In the rows, zero is written as 128.
A single turn carries every row of the set below to another of its rows. Some are shown first; where does it send the rows asked next?
ser: [179 100 126 128 115 160 144 115  83 124 139 119]
bodi: [110 142 131 142 144 152 130 150 139 120 113 113]
Pugo: [172 112 142 107  85 148 119 122 116 133 121 106]
varo: [146 163 119 137 112 176 130 147 114 113  99 151]
vuli: [110 143 130 134 126 142 154 168 127 116 119 141]
tamon: [148 118 121  99 136 125 128 129 125  75 130  97]
Nuzus: [157 132 159 130 140 154 141 108  85 112 148  96]
rugez: [146 110 131 133  91 142 129 122  94 142  99 137]
Tar: [148 115 112  96 132 128 129 123 118  81 131  91]
Dituk: [139 123 161 114 149 192 135 130 129  96 121 125]
Nodi: [118 147 140 156 138 149 155 157 110 120 124 132]
topo: [161 121 120 107 132 127 126 131 115  67 130  97]
fepe: [167  93 112  95  98 156 140 125 109 124 134 128]
reka: [110 145 145 144 135 163 142 147 124 139 123 123]
Nuz: [149  98 111 142 111 139 138 124  85 121 102 142]
Muke: [139  95 110 125 112 153 120 113 104 137 101 130]
guta: [121 172 141 107  93 149 136 139 112 120 127 145]
nit: [164 146 164 109  89 127 140 139  99 100 135 113]
niz: [144 156 108 135 124 176 121 144 123 103  95 143]
sope: [180  98 116 129 124 143 122 119 104 100 122  98]
zafad: [157 143 166 108  95 123 154 138  95 104 138 121]
tizu: [151 108 125 150 114 140 116 115  95 128  94 119]
pino: [149 140 181 129 135 174 138 139 122  90 114 125]
Sil: [137 167 133 154 143 148 125 122  93  90 123 115]
val: [111 150 119 105 129 182 128 115 112 131 139 133]
Fedeg: [142 158 115 133 122 187 121 138 122 120 100 142]
zoni: [148 161 117 146 126 183 127 139 110 113 101 142]
det: [145 103 112 127  99 128 120 129 109 117  89 132]
dopab: [164 127 146 131 142 163 137 108  82 106 152  96]
Moval: [159 140 155 111  95 121 156 135  86 103 139 114]
zafeg: [145 123 151 117 143 169 154 150 121  70 119 145]
ber: [142 126 142  79 107 160 119 116 127 124 141 100]
pavaz: [144 153 104 133 123 181 134 145 114 108 103 153]
potu: [142 133 172 113 124 179 157 146 117  97 125 150]
kodat: [184 113 132 123  90 124 134 137 103 101 117 116]
gano: [149 113 120  87 116 156 164 129  92 103 158 137]
fev: [137 124 147  85 122 156 120 110 127 126 141  93]
vud: [147 113 114  85 113 135 164 131  95  96 149 129]
Zun: [145 112 120  88 124 141 167 132  96  95 154 136]
lopuz: [158 133 154 127 127 152 143 107  79 119 149  92]
kagi: [106 131 114 132 147 154 147 155 132 114 121 132]
tamur: [137 126 155  99 133 173 134 147 145  82 111 132]
Negem: [124 144 101 127 146 162 150 127  90  92 138 146]
temom: [141 126 142  91 116 152 120 107 119 125 139  84]
Sivag: [126 166 122 117 117 132 113 139 130  85 109 119]

ber -> dopab
tamur -> Dituk
And these:
Zun -> tamon
fepe -> sope
Muke -> tizu
reka -> Nodi
zoni -> varo
vud -> Tar
Sil -> guta

A single turn carries every row of the set below to another of its rows. Some are shown first; where does it send the rows asked next?
gelim: [132  75 113 137 123 132 115 132 174 148 111 107 113 113 149 169 146 161
 112 121 180]
menek: [ 93 142 116 107 145  93  89 103 128 161 125 103 137 102 128 159 145 121
 122 135 163]
gadom: [123  98 105 147 199 109 123 117 162 140 124  84 141 109 156 130 124 130
  89 134 156]
kitep: [124  72 108 152 131 130 104 129 178 144 111 101 123 121 153 158 158 165
 110 130 165]
tirum: [ 75 106 150 126 169 116 130 101 161 144 120 100 157 118 154 113 130 127
 106 169 151]
vip: [ 86  84 158 126 161 115 130 115 158 147 126 103 168 124 146 122 128 130
 105 172 152]
dumum: [141 147 106 129 173 118  98 123 133 111 125  95 136 134 132 109 121 101
 103 128 156]
ter: [137  86 104 130 132 131 111 124 171 150 117 107 119 113 142 164 160 173
 117 132 181]
sav: [110  93 108 131 123 140 136 130 154 131 108 130 162 111 143 148 145 152
 139 175 154]
pude: [136 107 121 124 158 131 131  79 132 129 150 121 141 124 123 179 117 140
 115 118 167]
Duto: [115  95 119 124 118 138 130 125 154 140 106 134 156 107 136 167 137 143
 145 169 170]
Mizun: [134 134 108 157 127 130 113 120 126 150 109 127 108 119 109 124 107 118
 154 158 172]
Porem: [114 103 112 118 118 136 125 126 152 151 106 132 154 110 134 159 155 152
 135 176 175]
dobut: [112 143 153 135 153 117 122 116 159 143 124 115 125 165 127 101 150 120
 133 115 138]
mevif: [133 120 137 153 129 130 112 125 156 168 125 122  73 134 122 115 119 145
 139 123 169]
mem: [121  74 115 152 189 107 114 122 159 123 120  92 146 100 149 120 128 137
  93 139 166]
fim: [138 119 143 139 123 123 132 128 159 162 136 121  71 120 131 127 126 134
 122 109 171]
rova: [132 125 138 149 130 139 119 115 176 170 128 130  73 117 126 135 135 144
 132 130 164]
kubim: [134 122 139 142 127 122 112 126 162 171 125 130  70 124 129 123 131 132
 140 114 164]
namob: [103  89 116 155 126 112 100 155 146 147 151 114 127 174 127 126 112 134
 114 129 160]
Depaf: [121 105 125 118 169 124 136  81 128 118 144 119 125 121 125 173 115 122
 114 120 177]
gado: [111 144 155 124 166 129 118 115 148 147 129 116 134 160 143 105 144 115
 112 108 152]
vopi: [137 143 111 124 172 116  93 128 144 100 108 100 140 128 124 118 109 100
 115 133 159]
bel: [ 98 119 137 118 126 140 123 111 150 157 124 139 128 127 129 163 124 122
  63 133 174]
radap: [111 127 165 120 151  98 126 124 147 151 129 108 121 159 147 107 148 114
 120 109 145]
Tuk: [138 136 115 142 125 124 107 105 144 140 116 130 121 121 110 144 102  99
 152 161 178]
fil: [126  87 130 139 134  87  90 111 155 106 104 132 115 132 141 120  95 152
 126 122 168]
beruk: [113 106 136 150 134 131  96 154 119 110 146 111 133 119 107 131 109 146
 129 147 135]
kuror: [ 88  87 159 115 160 111 122 118 154 163 128 109 154 121 161 124 134 125
 111 169 146]
Tume: [ 96 137 116 106 131 103  88 102 142 173 134  97 141  90 122 153 130 130
 126 142 165]
logot: [ 90  77 101 146 135 107 106 145 151 155 147 116 127 164 121 110 111 138
 113 133 151]
Meb: [136 135 101 141 124 124 106 113 135 139 112 132 108 114 118 129 108 107
 159 153 175]
vob: [124  74 107 146 183 110 122 126 160 129 127  76 146 111 148 131 120 136
  83 136 167]
kiku: [ 82  78 149 136 166 107 126 115 163 147 122 116 162 118 151 107 136 130
 108 164 159]
mepag: [110 138 161 120 158 113 113 118 150 153 139 107 129 157 134 100 148 110
 118 120 141]
pav: [100 113 148 116 153 132 122 111 152 153 125 143 115 129 130 163 120 108
  69 135 176]
Zigab: [122  90 125 124 118 138 121 130 152 150 121 138 161 119 134 160 137 136
 147 178 154]
lisi: [144 154 109 147 160 118 101 126 132 108 106 105 123 141 137 111 124 110
 107 132 150]
Sapa: [114  84 131 129 140  84 118 141 156 143  89 145 147 116 106 125 134 122
 128 120 136]
Pimik: [133 133  92 154 121 129 122 100 137 145 117 128 106 114 124 141 116 114
 150 163 180]
Soget: [119  79  92 128 184 114 116 124 164 126 128  72 141 101 141 132 117 128
  99 131 165]
zuf: [117 139 102  82 171 112 111 128 164 154 143 130 119 122 153 137 117 155
 111 121 167]
nifit: [131 131  99  92 153 110 115 124 161 174 154 120 123 109 155 136 108 155
 112 127 167]
bufu: [131  73 102 135 116 136 112 133 169 135 125  93 110 111 141 153 143 159
 106 118 175]
gazu: [113  93 130 146 147 122  88 143 116 121 140 110 130 109 113 128 108 150
 121 158 122]
Tuti: [134 149 116 137 174 130  99 115 125 116 115 100 143 133 138 120 126 101
 106 119 161]
gevik: [110  99 135 150 136  82 131 147 147 144  99 152 137 109 105 127 122 122
 125 122 143]
gimi: [131  78 119 119 134  85  94 113 149 105  92 128 122 124 146 113 112 151
 119 122 155]

logot -> pude
bufu -> Tuk
And these:
ter -> Mizun
gimi -> Tume
Meb -> mepag
dobut -> gadom

